In the rows, zero is written as 128.
These are runs of 6 systems, one row a step. Runs of the same system follow the same rule from any start.
j_364, seq 1:
[[139 101  86 165 126 144 119 139 137  73 168 130 134 166 116 144 128 151]
 [152 131 116 140 126 169 127 164  99 118 124 146 180 107 154 111  93 123]
 [172 173 140 156 141  95 116 115 149 137  87 132 119 120 144 122  85 108]
 [140 125 109 175 145  98 119 103 164  87 167 141  96 161 121 124 136 137]
 [137  94  93 151 108 160 147 170 128 103 168 135 169 137 142 120 120 144]
 [173 151 133 133 125 143 126 152 107 126  82 124 166 102 149 148  78 111]
 [163 173 139 158 161  78 104  96 146 105 111 156  93 125 136 114 120 123]
 [130 107 106 168 119 119 137 128 181 101 185 141 123 159 128 101 143 161]]
j_364, seq 2:
[[128 142 108 131 143 157 111  86  88 122 115 143 128 130  69 155 128 121]
 [112 149 104 123 135 133 107 137 108 161 117 151 109 150 134  59 136 136]
 [ 95 115 139 146 132 142 113 117 162 155 139  85 115 158 118 127  92 119]
 [112 101  97 131 145 130 141 128  82 130 151 122 113 126 125 144 123  75]
 [120 123 134 108 132 107 119 177 104 134 115 110 113 129 179 110 125 116]
 [119 117 179 120 142 100 132 119 154 117 150 100 117 101 148 155 121 113]
 [144 107 119 115 114  94 171 130 125 116 155 138 124  99 129 145 167 125]
 [148 130 144  98  99 124 133 162 132 110 111 118 149 118 134 147 154 175]]
j_382, seq 3:
[[169 169 127 127 121 136 105 176 110 127  75 144 158 121 166  94 102 150]
 [121 148 165 163 170 124 113  69 162 145 140 125 114 113 120 118  81  90]
 [127 112  79 141 113 111 158 101 143 128 170 156 104 146  88 111 179 145]
 [157 123  89 138  96 166 119 185 113 104 113 124 172 155 134 131 113 170]
 [122 140 140 134 162 143 114 130  91 154 112 120 133 104 155 120  70  64]
 [105 140 126 137 148  83 118  91 151 152 144 138  65 152 119  84 155 120]
 [132  92 106 151 106 136 126 149 164  75 175 118 136 170 119 142 148 180]
 [154 106 110 124 114 143 160 186  84 126 121 118 171  95 166 148  95  92]]
j_202, seq 4 (8 x 18):
[[124 142 116 166 166 216  95 115  88 139 129 150 188 120 115 103  49  95]
 [118 128  83 145 116 117 167 153 127 220 127 128 115 133 168  42  93  73]
 [101  83  73 176 131 130 102 162 148 106 166  85  88 223 139 125 102 121]
 [106  69  86 134 153 169 141 166  46  83 188 138 156 112 149 147 121  76]
 [155 108 141 108 116  78 167 208 109 130 112  97 129  89 214 140 103  77]
 [179 128 131 185 152  53 126 118 174  60 148 121  88 139 161 165 102 106]
 [189 115  85 158 111 109 172 131 134  61 178 190 155 102 122 134 175 161]
 [205 146 133 121  71 146 155 176 144 110  82 126 203  95 138 162 110 183]]
j_92, seq 5, 8 rows:
[[161 173 185 150 171  91 118  93 154 124 124 151 127  74 163 107  93  98]
 [165 130 109 127 101  85 193 100 149 126 154 173 130  87 104 121 189 148]
 [181 130 103 173  95 149 124 157 168  72 134 136 175 155 123 138 110 192]
 [161 172 126 156 146 179 110  97 102 147  93 162 179  98 102 115  69 113]
 [123 166  95 130 110 123 140  94 142 198 112 169 106 140  93  47 155 143]
 [100 102  97 180 135 143 109  96 180 103 192 125 106 197  92 113 131 160]
 [113  83  68 157 144 182 129 144  66 117 159 121 149 147 116 149  85  73]
 [128 146  94 132 139 103 117 173  88 177  91 127  94 141 185  67  98  70]]
j_202, seq 6, 8 rows:
[[112 111 119 125 101 153 130 129 153 122 154 121 141 151  95 132 158 180]
 [125 131 133 102 127 170 119 129  82 142  99 114 156 108 103 161 113 120]
 [126 162 147 120 148 102 110 122 120 167  98 130  98 119 150  90 112 102]
 [101 114 125 149 138 109 121 105 173 123 174 124  91 164 120 101 149 145]
 [108  86 104 105 110 161 142 138  96 108 159 119 144 130  94 166 161 141]
 [137 142 161  86 132 126 117 161  80 134  81 108 140  94 152 157 115 108]
 [136 156 165 146 159  71 114  98 165 131 126 129  87 117 153 107 116 107]
 [126 108 102 144 112 109 149 102 164 104 181 147 110 147  94 124 184 167]]
j_382, seq 7, 8 rows:
[[116 168 181  90 117  63 119 138 173 193  77  86  73 131 163  96 132 134]
 [119 101 172 138 148 103 107  83 172  49 176 101 102 140  96 211 161 156]
 [155 103 120  85  85 133 191 174  96 113 146 156 184  61 141 139 181 153]
 [182 191 166 106 106 117 116 138 137 168  27 103 149 101 133 149  83 139]
 [108 159 176 133 186 126  91  24 126 119 140 154 100 101  70 146 142 113]
 [111 116 102 113  85 160 159 110 151 144 167 162 153 133  75  87 200 203]
 [137 117 106 120  82 201 123 170 107 149  84  82 188 148 101 173  81 151]
 [ 80 143 142  95 183 150  86 111  41 167 100 117  99 109 127 123 106  55]]
j_859, seq 8 (8 x 18):
[[115 140 189  92 122 118 102 139 161 114 122 109 129 126 142 126 159 190]
 [133 121 163 125 127 136 154  86 147 143 135 102 145  90  94 184 108 106]
 [159 153 101 103 112  99 139 130  84 145  73 139 109 115 106 149 152 122]
 [121 168 160 123 143 132  76  97 145 120 104 133 111 146 106 114 143 172]
 [108 115 125 130 122 161 145  78 139 144 158 129 140 121  70 142 140 135]
 [121 118  90 106  99 142 133 153  96 158  99  99 121 152 106 146 133 128]
 [ 95 141 138 120 166 149  72 126  91 124 115 121 110 149 129 117 115 119]
 [ 82 105 138 110 148 131 137 107 117 140 175 134 113 116 121 104 163 116]]
j_369, seq 9 (8 x 18):
[[154 181 156 149 161 134  79 125 125 119  92 150 137 122 151  90  84 129]
 [117 123 122 152 137  98 154  90 172 144 181 154 103 123 123  80 149 119]
 [154  95  84 135  87 119 155 154 138 102 138 103 133 155 109 182 147 151]
 [163 153 135 133 131 170 111 145  95 120  92 133 181 102 136 140  81 122]
 [129 161 134 135 142 101 135 117 142 177 121 158 106 113 154  49 124 110]
 [133 113  92 160 119  88 128 111 169 102 160 121  83 179 103 139 154 146]
 [148 100 106 138 113 176 139 149 105  85 148 126 184 119 109 174 115 138]
 [148 154 142 117 119 138 140 161 111 182  84 131 159  90 169  91  88 105]]
j_859, seq 10, 8 rows:
[[159 143 115 106 105 108 181 113 110 170 109 154 139  78 112 124 149 108]
 [149 162 129 135 116  93 100 120 164 128  86 113  90 167 115 129 134 166]
 [130 133 132 149 143 170 107  83 128  99 147 147 155 124  77 149 126 148]
 [126 128  92 110  94 152 153 140 110 186 108 129 145 127 104 104 135 133]
 [105 138 118 144 148 132  84 124 124 139 116 107  91 176 122 117 104 120]
 [ 96 103 115 126 155 152 116 119  93 103 179 148 127 129 118 115 152 122]
 [100  94 131 101 103 131 146 172 131 153 143  94 134 130 153 118 139 133]
 [123 115 151 126 148 115 113 141 115 115 126  94 113 126 156 161  96  88]]
j_92, seq 11, 8 rows:
[[ 83  99 136 102 141 140 131 133  92 160 138  89 112 121 128 147 117  78]
 [112 115 128  96 127  83 125 162 108 134 113  91  80 144 155 142 151 113]
 [117 113 177 106 152  98 110 146 126  87 146 105 110 116 161 159 143 126]
 [142 112 162  93 114 112 156 154 118 115 129 111 148  77 151 168 140 120]
 [171 155 159 103 104 100 132 149 146 121  82 113 141 104 139 156 135 163]
 [148 163 173 108 125 136 115 101 146 114 108 141 152  98 103 145 149 173]
 [130 136 137 112  94 165 138 113 148 147 121 128 166 118  83 133 149 181]
 [122 143 120 130 107 172 105 113 144 153 101 106 145 163  80 140 112 164]]
j_369, seq 12 (8 x 18):
[[184 159 122 157  87  74 168 120 216 121 139 170 129 124 134  79 164 195]
 [197 146  89 169  75 143 163  92 182 119 115 146 170 137  59 161 126 185]
 [177 169  66 146  91 185 142 135 101 169  86 179 188 122  91  76 108 156]
 [131 163  74 180 119 144 108 126 160 192 107 149 114 191 121  30  88 140]
 [117  95  40 206 141 149 129 101 138 131 179 137 104 199  91 107  98  99]
 [133  69  47 163 123 167 150 193  75 108 165 114 158 155 158 133  80  77]
 [154 126 124 165 158 108 122 182 107 129 112 107 129 118 216 114  41  46]
 [160 131 129 173 178  35 140 113 142  89 162 152  74 107 188 114 116  57]]

Name the system that made each run.
seq 13, 2 rows:
[[159 164 143  81  75 100 125 172 143 132  67 118 132 134 133 126 175 210]
 [117 151 205 125 140 168  82  83 172 105 131 112 161 119  92 158 117 184]]
 | j_92
seq 14:
[[144 162  89 150 139 155  95 122  98 124 106 165 134 149 106  95 117 143]
 [118 148 116 164 143 147  96 120 150 150 127 129 120 161 129  79  87 128]]
 | j_364
seq 15, 2 rows:
[[106 101  95 114  99 150 147 123 124 139 156 118 129 147  83 142 165 151]
 [121 122 116  97 112 164 109 178  80 135  98 105 150 141 133 144 121 138]]
 | j_382
seq 16:
[[147 157 174 141 132 110 127 119 190 114 150 162 145 104 160  71 141 174]
 [163 116 120 159 104 140 176  83 172 117 163 138 163 101  79 165 125 138]]
 | j_92
seq 17:
[[173 144 117 112 115  73 158  94 121 108 112 150 104  96  88 179 179 137]
 [160 170 157 110  96 137 104 121 154 123  75 123 150 131  92 150 143 205]]
 | j_859
seq 18, 2 rows:
[[116 102 120  91 119 159 102 131  81  74 126 103 136 144  71 220 166 163]
 [ 99 134 172  59 131 165 120 170  71 158 109 129 165  77 158 101 144 132]]
 | j_382
seq 19 (2 x 18):
[[147 162  95 141 101  97 153 120 148 217  73 118  98 143 125  89  97  98]
 [121 135 106 170 169 129  68  89 127  70 145 137  88 189  93 145 128 138]]
 | j_382
seq 20, 2 rows:
[[104 137 123 111 116 144 130  99 128 173 121 127 116 136  83 111 149 142]
 [ 91 133 135 103 134 154  94 125 109 150 113 108 114 152 107 120 137 143]]
 | j_202
seq 21:
[[110 132 148 127 154 163 122  63 116 108 170 170 148  96  76 128 164 145]
 [128 129 104 110  73 171 158 137 139 183 117 131 166 129  90 100 147 172]]
 | j_382
seq 22, 2 rows:
[[159 152 148 135 115 146 135 113 150 155  99 122 164  98 115 137  89 130]
 [154 158 101 151 141 102 115  89 123 121 111 156  96 139  97 127 136 126]]
 | j_364
seq 23, 2 rows:
[[112 133 124 113 122 107 125 131 124 175  97  89  93 148 128 131 116 103]
 [100 120 142 108 152 103 101 122 114 104 144 116  80 146 127 140 161 129]]
 | j_92
seq 24, 2 rows:
[[170 168 162  87 119 129 113 163  97 104  75 146 169  84 152 137 141 166]
 [142 170 196 109 107 130 133  97 186 160 106 132 158  87 117 107 139 182]]
 | j_92
seq 25:
[[109 120 109 140 149 186  88 138  71 128 104 102 144 153 110 165  67  92]
 [ 71 129 123 107 166 123 109 123  86 173 147 141  82 135 148  60 144  87]]
 | j_382
seq 26:
[[100 134 156 120 169 147 134  28 103 145 153 146 125  80  60 163 137  88]
 [102 109 105  62  94 123 134 193  86 141 122 125 115 141 144  99 205 164]]
 | j_369
seq 27, 2 rows:
[[199 149 150  97  90  81 163 170 124 122  63 113 150  73 159 184 125 131]
 [187 211 178 144 153  87  98  79 154 122  64 158 119  91 124 129 110 139]]
 | j_859
seq 28 (2 x 18):
[[140 150 133 142 132 139 101 142 149  99 137 159 143 143 143  81 139 181]
 [132 118 129 149 106 140 158  98 180 158 152 116 147 124 102 127 111 135]]
 | j_369
seq 29 (2 x 18):
[[127 144 129 156 151  99 140  34 162 120 169 171  95 117  70 125 165 126]
 [160 121  68 143  77 167 151 146 136 110 143 163 177 144  89 114 161 202]]
 | j_382
seq 30 (2 x 18):
[[139 148 116 158 146  79 107  70 160 109 124 129  63 165  86 150 140 132]
 [133 119 109 119 103 172 124 123 112  89 145 148 165 134  77 151 170 194]]
 | j_859
seq 31, 2 rows:
[[129 159  53 150 124 152  84 153  87 166  73 136 104 199 118  74 100 125]
 [ 66 118 112 166 184 173  72 103 117 114 192 158 109 179 121  51 126 131]]
 | j_859
seq 32:
[[142 117 121  78  93 109 174 145 106 134 130 144 142  87 120 142 193 150]
 [142 154 176 115 115 114 104 132 165 143  77  79 124 136 131 162 100 150]]
 | j_859
seq 33, 2 rows:
[[148  95 113 122 111 105 159 146 130  87 161 132 131 119 129 161 163 142]
 [159 141 153 112 105 134 128 168 135 125  92 106 162 110 154 148 105 149]]
 | j_859
